Rotation paths and how fast each direction turns (deg/step):
Each turn is a multiple of 5 degrees from 10 to 175, or 0.
Each row of a path follows its step; steps can be skipped.
path 1
step 1: [-17.2   7.5 -14.3 -16.4  -2.9 -19.7 -34.6  -8.6  11.4  -6.5 -28.7  17.7
  14.7  14.0 -13.1   8.2  -3.9  30.5 -15.1 -20.7   1.1   5.6   3.9  16.9
 -28.1 -10.0  26.3  17.4 -10.8   9.4 -18.7  -0.9  -8.1   2.2  -2.2  -6.2
  20.0  13.2  -8.9 -24.3 -20.7   0.1  -5.8  -7.2  11.0  25.2  -6.7]
step 2: [  8.3   8.7  -3.9 -15.9   3.7 -19.6   7.7 -14.8   6.9  26.2  -4.3  16.4
   2.0 -22.1  20.1   2.1  13.7  16.3   4.0 -34.8  10.3   8.2   1.4  -4.3
   0.7   2.1  36.1  22.1 -10.8  -9.4 -25.3 -35.5  36.5 -14.9   6.6  19.9
  13.2  -6.2  -5.6 -18.1   5.4  -3.1  -5.9  -8.9  15.7   3.6   7.1]
step 6: [ -2.0  -2.5  19.8 -12.7  -5.9 -11.8  18.9  -6.1  33.8 -40.2  -6.0   6.1
  -3.6   1.5   3.2  34.9   1.2 -13.5  36.3   5.6  14.8   3.3  15.4  -5.1
 -19.9  -1.4 -23.7  14.4  -0.5  15.3  -8.0   7.3  -7.1 -29.4  -8.1   9.3
 -14.4 -15.6  -6.0 -21.3   6.6   6.0 -16.4   2.6  -8.1  19.5  16.0]
step 12: [ -7.2  -6.6  19.3   9.3   0.6 -18.2  21.9 -40.4  24.5   7.6   5.6  -5.1
   6.9  26.4  -3.5  13.8  -2.2  10.2  -4.5 -23.7   0.4 -16.3  12.8  13.4
 -28.4  -4.0   6.9 -11.1  -4.0 -26.5  -0.6  11.1 -21.8  17.6  -0.8  -5.2
   5.1 -21.7   5.8 -29.0 -10.1   9.2  15.9  21.5  27.6   3.7   1.3]
step 17: [-31.2 -27.4   8.3 -10.4   1.3 -17.5  18.4   8.3   5.0 -17.4   1.0  23.3
 -11.3   8.2  -4.9  17.2  19.5   2.5   0.6 -12.3  -4.7 -11.8  26.1 -41.4
  -1.3 -17.1  -6.9  35.5 -19.9  12.2   6.2  -8.0   2.8  -0.7  -6.5  -3.8
 -10.7 -14.2   5.3  20.5 -13.7 -19.1   4.1   7.5  -1.2  -6.3 -27.9]
step 21: [ 34.6  -3.5  22.4  14.9  -1.3 -24.0  -3.1 -42.5  -0.5  -0.1   9.6  -8.2
   6.1   1.7 -20.4   9.8 -11.4  -7.8   3.6 -18.5  29.4   9.9   4.2   3.2
 -15.5 -15.0  27.7  18.0  -4.8   0.0   2.8  -5.3   2.7  23.7  -8.9  14.4
  15.1  10.0 -25.3 -11.3 -21.6 -18.2  -2.7   6.8  25.3   6.0 -10.1]
step 23: [-18.0 -16.3 -11.4 -14.0 -18.0 -18.8  -8.1 -14.3  35.1 -12.5  21.2 -13.4
  14.4 -12.7   3.0  12.7  -2.7 -16.7  -0.3  -8.5   6.9  14.3  -1.4   7.8
  -1.3  19.5 -43.5   7.6  -1.7   8.9  21.4   2.8  21.5  16.9   7.7   2.1
  -1.3  -8.7  15.1 -18.4 -11.2 -15.8  25.0  29.7  20.0   2.5  -2.8]
step 24: [-24.8  -4.5   8.9 -19.6  -5.9   4.5   1.9 -19.7  -1.6 -12.6   0.4   0.2
  11.7   8.8  -4.2  39.5 -18.7  -1.9   8.8   0.7   7.4 -11.2  10.6   5.7
 -26.6  22.7 -39.2   2.9   6.9  16.7 -11.9 -29.3  -6.8 -21.6  12.5 -18.8
   2.2 -23.3   9.2 -23.6  11.0   2.6 -23.1  12.6  -0.7  12.9   0.0]
step 31: [-11.8 -36.3  -2.0  20.3  15.8 -13.1  16.3 -19.5  11.1  -5.4  -3.8   6.2
  -6.5 -15.8   5.6   0.6  15.4  -7.9  -4.5 -20.0   5.5  -4.1 -15.5  -2.1
 -11.4 -21.0 -22.4 -13.5  16.3 -20.5   1.7 -18.0  21.1 -10.6  -6.4  22.4
   6.0 -39.1  21.6 -21.0   6.5 -13.0   6.4 -11.2   8.5 -15.0 -21.9]
[10.9 -3.1  4.5 -4.5 -5.6 -3.1 -0.5  4.8  1.6 -1.8 -2.0 -3.5 -8.1 -1.3
 -6.2  1.4  1.1 -3.3  3.6 -6.5 -1.3 -5.5 -2.3 -6.3  9.5  2.5 -0.1  6.0
  4.8  0.9 -9.8 -7.0 -4.5  2.8 -3.0  0.0  2.4 -0.5 -3.5 -0.8  0.0  7.4
  1.0  1.1 -2.0  4.8 -4.6]
95
[ -1.5  -4.0 -13.6   4.4  -4.6  -4.7   4.4  -2.6  -3.6   4.0   1.8  -7.0
   6.5  -0.3  -2.1   1.0  -3.3   2.4  -2.4  -6.1  -2.5  -3.4   0.1   3.4
  -4.0   0.6   2.5   2.2   4.3   0.2   9.3  -6.4  -0.8   1.7  -5.3   9.6
   6.9  -0.7  -1.1   0.1   2.0   5.8   1.5  -3.0  -1.3   7.7   1.4]
35
[-1.5  9.5  1.9  4.9  1.7  4.6 -1.4 -1.6  6.6  6.9 -0.4  3.3 -2.4 -3.3
  1.6 -3.1 -2.3 -1.4  2.4 -5.2 -1.0 -0.2 -1.4  1.2 10.0  6.5 -0.9 -0.5
  9.5  3.5  3.1  0.9  2.4  3.3  5.7  5.0  5.5  1.0 -0.2  5.4 -2.1 -1.6
  9.9  2.1  7.8 -1.0  9.0]
160
[  0.9   4.3  -5.7  -1.6   8.7  -5.4   1.4   1.6   2.3  -1.0   2.3  -1.6
  -0.8   5.7   4.6   2.0  -2.1  -5.1  -6.6   2.4  -0.5   5.8   4.5  -0.5
  -1.2   0.9  -0.6  -1.0  -0.9   8.6  -7.3   1.2  -5.2  -2.2   0.8   2.4
   9.1 -11.4  -1.9  -2.9  -3.9   5.8   6.8  -0.2  -6.2  -8.3  -1.1]
60
[ 2.6  1.1  1.1  5.7 -2.8 -3.4  1.5  3.7 -2.4 -8.5 -0.9  0.3 -4.7  1.3
 -0.9 -1.1  6.9 -6.3 -7.3  1.9 -2.5 -6.6 -3.3  8.5 -2.2 -6.3  2.7  2.2
  0.6 -1.2  6.1 -6.5 -1.8 -7.8  3.7 -0.4  2.6  4.4  2.0  3.3  0.8 -2.6
  8.5  9.2  4.6 -6.4 -5.1]
80
[ 4.8 -4.7  4.7 -2.3 -1.2 -2.1  6.6  1.1  8.6 -0.1 -4.6 -3.7  4.4 -0.1
  8.4 -3.1  0.7 -4.4  4.1  1.1  1.3  2.3 -2.5 -0.9 -1.1 -3.5  5.6 -5.4
 -4.7  4.5  0.4 -7.4  1.7  6.8  4.6 14.4 -9.8 -2.1  4.2 -0.7  0.7 -2.6
  2.1  1.8 -1.8 -0.6  0.2]
175
[ -4.0  -0.1  -1.6   7.6  -8.8  -0.7  -1.0   5.2  -6.3   3.4   0.2   5.2
   1.2  -0.7   6.7   5.1  -6.2  -2.9  -0.3  -1.8   3.6  -2.5  -6.9   6.9
   1.1   1.0  -3.2  -2.6  -3.9  -9.0 -11.1  -9.5   2.6   2.7   5.5  -2.0
   0.9  -5.1  -1.5   0.8  -2.7  -1.1  -1.5  -4.1  -3.1  -3.4   4.0]
65
